Read these off the table that follows. Indices start at 1.
1) What is the entry at row 1, column 3?
2) What is the entry just right of the centre entry?
3) What is the entry at row 3, column 1?
4) What is the bottom-right entry?
5) What is the entry in the bottom-left corner?
6) What is the entry directly below the smallest entry?
7) What is the entry at row 3, column 2?
8) What is the entry in row 1 and column 2?
[[129 128 127 128 128 128 128]
 [129 118 123 122 139 132 123]
 [134 120 128 126 130 131 131]
 [120 145 120 142 114 123 126]
 [145 120 154 129 122 117 140]
 [124 131 126 127 130 129 125]
 [121 119 112 115 147 141 120]
 [131 133 129 129 124 127 128]
 [127 130 130 131 126 126 127]
 [126 132 128 130 125 126 130]
 [123 135 130 129 123 127 124]
 [121 129 123 127 128 131 127]
 [129 126 126 129 128 127 130]]
1) 127
2) 147
3) 134
4) 130
5) 129
6) 129
7) 120
8) 128

a =
[[134 128 128 128 128 128 134 123 129 128 130 130 130 130 129 128]
 [121 128 127 128 134 132 120 132 130 138 128 127 127 125 131 128]
 [129 128 128 128 125 131 129 138 126 119 130 129 129 130 126 127]
 [146 128 128 128 113 126 149 128 126 105 132 132 133 134 126 128]
 [122 128 127 128 137 130 121 127 131 141 128 127 127 125 132 128]
 [139 128 128 128 117 123 141 138 127 105 131 131 131 130 127 128]
 [114 127 127 128 136 135 112 142 130 139 126 126 125 123 130 127]
 [148 128 128 128 120 125 151 110 128 120 133 132 133 135 128 128]
 [122 128 127 128 143 131 121 112 133 156 127 127 127 125 135 128]
 [118 128 127 128 129 133 117 149 128 125 128 127 126 125 128 127]
 [153 128 128 128 116 124 157 109 128 114 133 133 134 136 128 129]
 [128 128 128 128 127 127 128 138 128 122 129 129 129 127 128 127]]
Indices start at 1.
The top-right entry? 128
The entry at row 3, column 1 -> 129
The entry directly below the largest entry? 128
The entry in the top-left corner -> 134
The entry at row 2, column 1? 121
The entry just right of the largest entry is 109
The entry in the bottom-right corner? 127
The entry at row 2, column 3? 127
The largest entry? 157
The entry directly above the largest entry? 117
The entry in the bottom-left corner? 128
The entry at row 1, column 3: 128
The entry just left of 151: 125
The entry at row 2, column 2? 128

[127 128 138 116 132 153 129 142]
Read off the entry just right of the smallest entry.
Answer: 132
The third entry from the left: 138
The last entry -> 142

grid = 109  133  144  140  145  130  154  123  127  122  123
The 2nd entry from the left: 133
The second entry from the end is 122

Questions about the table below.
1) What is the bottom-right entry?
2) What is the smallest entry in the last column?
3) What is the 1st entry on the main diagonal?
4) What is the largest entry in the first column?
5) What is the entry in the top-right corner?
6) What is the third entry in reading order?
7) What is the 3rd entry on the main diagonal?
8) What is the third-last entry, reading row by row?
[[129 128 128 130]
 [127 127 127 132]
 [128 127 129 131]
 [121 116 132 127]
 [118 142 142 102]
 [116 149 111 137]
 [149 117 149 129]
 [137 123 115 122]
 [115 123 111 100]
 [120 128 129 148]
 [122 129 125 134]]
1) 134
2) 100
3) 129
4) 149
5) 130
6) 128
7) 129
8) 129
